Families of rows that turns and mirrors carry onto each other, the same ones carrying the whole set onto itself: the rest of each named row's family, in list order:
3 families of 5 rows:
X: -2.740; 1.643; 1.749; -1.383; 0.285; -0.204; 4.001; 1.876
Q: 2.837; -4.784; -0.787; 0.443; -2.019; 2.074; -0.301; 1.673
J: -0.825; -2.451; -1.761; 1.760; -1.327; 3.290; -2.728; -2.079
C: -4.996; 1.191; 0.902; 0.027; -0.245; 1.744; 0.837; -2.154
H: -3.464; 2.680; -0.312; 1.871; -0.613; 2.069; 0.021; -2.261
D: -3.711; 3.362; 1.126; 2.639; -0.293; 1.204; 1.676; 0.945
S: -0.063; -4.651; -1.291; 1.809; -2.555; 3.079; -2.312; 1.048
Y: 2.388; -1.393; 1.245; -0.159; -1.665; 0.134; 4.026; 3.690
Z: -3.582; 0.050; -1.234; 2.919; -1.069; 3.012; -2.531; -1.026
F: 1.660; -5.702; 0.338; -0.433; 0.291; 2.519; -0.470; 0.786
L: 1.465; -2.801; 1.415; -1.602; 0.516; 0.155; 3.362; 3.784
A: 2.040; -4.149; 1.032; 1.217; -2.508; 1.537; 1.998; 4.006
T: -0.158; 0.727; 2.388; 1.653; -1.027; 0.439; 4.429; 4.049
K: -2.295; -3.261; 0.113; 0.627; -0.290; 3.386; -1.979; -2.965
U: -1.747; 3.172; 1.626; 0.677; -0.827; 0.106; 4.116; 1.440

Same family as S: D, Z, A, T
Same family as H: Q, J, Y, U

Families of rows that turns and mirrors carry onto each other, the same ones carrying the whole set onto itself: the rest of each named row's family, in list order:
4 families of 4 rows:
Tuveg: -1.417; -2.043; 0.176; -3.718; 0.162; -0.057; 1.149; 0.470; 1.916; -3.671; -5.332; -1.024; 0.820; 1.566; -0.954; -2.954; 5.279; -1.199
gukuf: -2.087; -5.320; -2.333; -4.535; 2.039; -2.180; -5.637; -1.118; 2.334; -1.829; -0.587; 2.660; -3.485; 4.309; -0.764; -0.836; -0.148; -4.462
rudep: -5.773; -1.157; -4.434; -0.003; -0.530; -1.461; -1.156; 4.054; -4.438; -4.288; -0.319; 2.999; 2.335; 3.512; -1.026; 1.026; 0.380; -4.595
Timir: -0.207; -2.935; 1.228; -3.163; -0.627; 0.550; 0.341; 1.696; -0.187; -4.998; -4.588; -1.949; 0.640; 1.021; -0.643; -2.766; 4.708; -1.891
lov: -5.584; -1.794; -3.769; -1.261; -1.138; -1.128; -0.203; 4.825; -4.090; -4.253; -0.356; 3.666; 3.363; 3.370; -1.647; 0.256; 0.222; -5.460
suvi: -3.498; -4.624; -0.666; -6.340; 2.313; -1.167; -4.163; -1.539; 2.222; -1.783; -1.845; 4.643; -1.687; 4.175; -0.980; -0.206; 2.253; -4.545
Pozo: -5.043; -1.695; -5.798; -0.315; -1.132; -2.902; -0.432; 2.565; -3.337; -4.775; 0.678; 2.788; 2.088; 3.497; -0.021; 0.658; -0.653; -4.465
Nup: -2.494; -1.680; 2.185; 0.257; 1.512; -6.203; -2.442; 2.944; 0.212; -1.623; -2.441; -0.369; 1.099; 6.126; -0.831; -2.265; -3.256; 0.527
gusa: -2.452; -1.241; 3.056; -0.753; 1.324; -5.175; -3.254; 3.903; -1.417; -1.010; -2.665; 0.808; 1.623; 5.844; -1.804; -1.531; -2.650; 1.317
bidu: -0.100; -2.633; -0.214; -2.712; -0.569; 0.668; -0.165; 0.660; -0.586; -4.952; -4.320; -1.667; 0.351; 1.361; 0.455; -2.633; 5.056; -0.304
muf: -1.968; -5.481; -0.673; -6.910; 1.345; -0.647; -5.502; 0.601; 1.389; -1.399; -1.322; 4.529; -2.238; 4.108; -1.863; -1.061; 0.769; -4.851
Poku: -2.606; -2.339; 4.795; -1.488; 1.387; -5.042; -2.705; 4.025; -1.387; -1.638; -2.874; 1.258; 2.126; 5.784; -1.859; -1.577; -2.736; 0.008
tavo: -3.441; -2.014; 4.138; 0.833; 2.305; -4.324; -2.316; 3.994; -0.215; -2.295; -2.278; 2.155; 1.133; 5.184; -2.994; -0.699; -3.076; 0.152
kule: 0.227; -2.305; -1.824; -2.158; -0.902; -0.872; 0.779; 0.192; 0.552; -4.742; -3.511; -3.069; -0.275; 1.024; -0.187; -2.812; 3.602; -0.501
Gok: -2.289; -5.237; -1.990; -5.356; 1.844; -0.607; -6.284; 0.289; 1.998; -1.064; -1.652; 3.880; -3.013; 4.891; -0.951; -1.396; 1.251; -4.124
Nez: -5.166; -1.000; -3.502; -0.316; -0.474; -1.133; 0.668; 4.269; -2.981; -4.960; 0.168; 4.583; 2.595; 2.616; -2.518; 1.277; -0.592; -2.951

Same family as bidu: rudep, gusa, Gok
Same family as Nup: gukuf, Pozo, kule
Same family as muf: Timir, lov, Poku
Same family as Tuveg: suvi, tavo, Nez

Families of rows that turns and mirrors carry onto each other, the same ones carrying the whole set onto itself: the rest of each named row's family, in list order:
3 families of 6 rows:
gizal: 0.869; -1.022; 2.074; 0.631; 3.560; 0.665; 0.002; -5.343; 0.809; -0.453; 1.211
gisol: 0.659; 4.842; -0.500; 2.818; 0.883; -4.335; 1.715; -4.218; 2.962; 0.021; -0.540
dobi: -1.679; 4.895; -0.894; 0.978; -2.323; -0.912; 3.071; 2.696; -1.685; -0.812; -1.207
gerik: 1.750; 0.095; -0.905; 2.888; -1.708; -3.378; 0.752; 1.161; 2.531; 2.753; -0.444
nif: 0.638; 4.648; -1.251; 3.596; 1.255; -3.578; -0.300; -3.102; 4.105; -0.319; -0.028
pari: -0.599; -3.094; 1.739; 0.640; 0.735; 2.465; 0.987; 1.462; -0.922; 0.726; 0.687
Falaz: 0.601; -0.887; 1.123; 1.075; 4.894; 2.013; 1.178; -4.077; 1.067; 0.216; 2.341
Lasul: 0.341; -0.853; 1.446; 1.367; 4.170; 1.647; -1.563; -3.797; 1.556; -1.385; 1.667
nepuv: 3.150; 0.072; -1.137; 1.665; -2.353; -3.010; -0.245; -0.069; 0.949; 2.407; -0.220
netul: -3.172; 3.650; -0.126; 1.917; -1.245; -0.146; 3.840; 3.594; -0.476; -0.488; -1.147
pab: -3.465; 5.013; 1.583; 0.710; 2.725; 1.031; 3.497; -2.717; -0.851; -3.096; -0.124
Gen: 2.571; 1.394; -0.922; 1.988; -0.824; -3.618; -1.680; 1.109; 1.509; 2.836; 0.122
gal: -3.087; 5.660; 0.129; 1.547; 3.508; 1.250; 4.513; -1.493; 0.105; -1.828; 0.689
Fanel: 1.444; 4.278; -1.514; 3.272; 2.204; -3.380; 2.190; -3.509; 3.747; 1.297; 0.752
Zaduv: -0.031; -1.795; 1.310; -0.634; -0.073; 2.711; 0.636; 0.861; -2.797; -0.326; 0.526
Golof: -3.923; 5.533; 0.552; 1.747; 2.866; 1.382; 1.883; -1.160; 0.326; -3.674; 0.125
Nupo: -0.069; -1.252; 1.661; -0.336; 1.665; 2.377; -1.210; 1.833; -2.188; 0.407; 1.294
Lolup: -2.340; 5.629; -0.251; 1.155; -0.500; -0.742; 1.735; 3.714; -1.560; -0.537; -0.558

Same family as nif: Lasul, Gen, Golof, Nupo, Lolup
Same family as gal: gerik, pari, Falaz, netul, Fanel
Same family as gisol: gizal, dobi, nepuv, pab, Zaduv

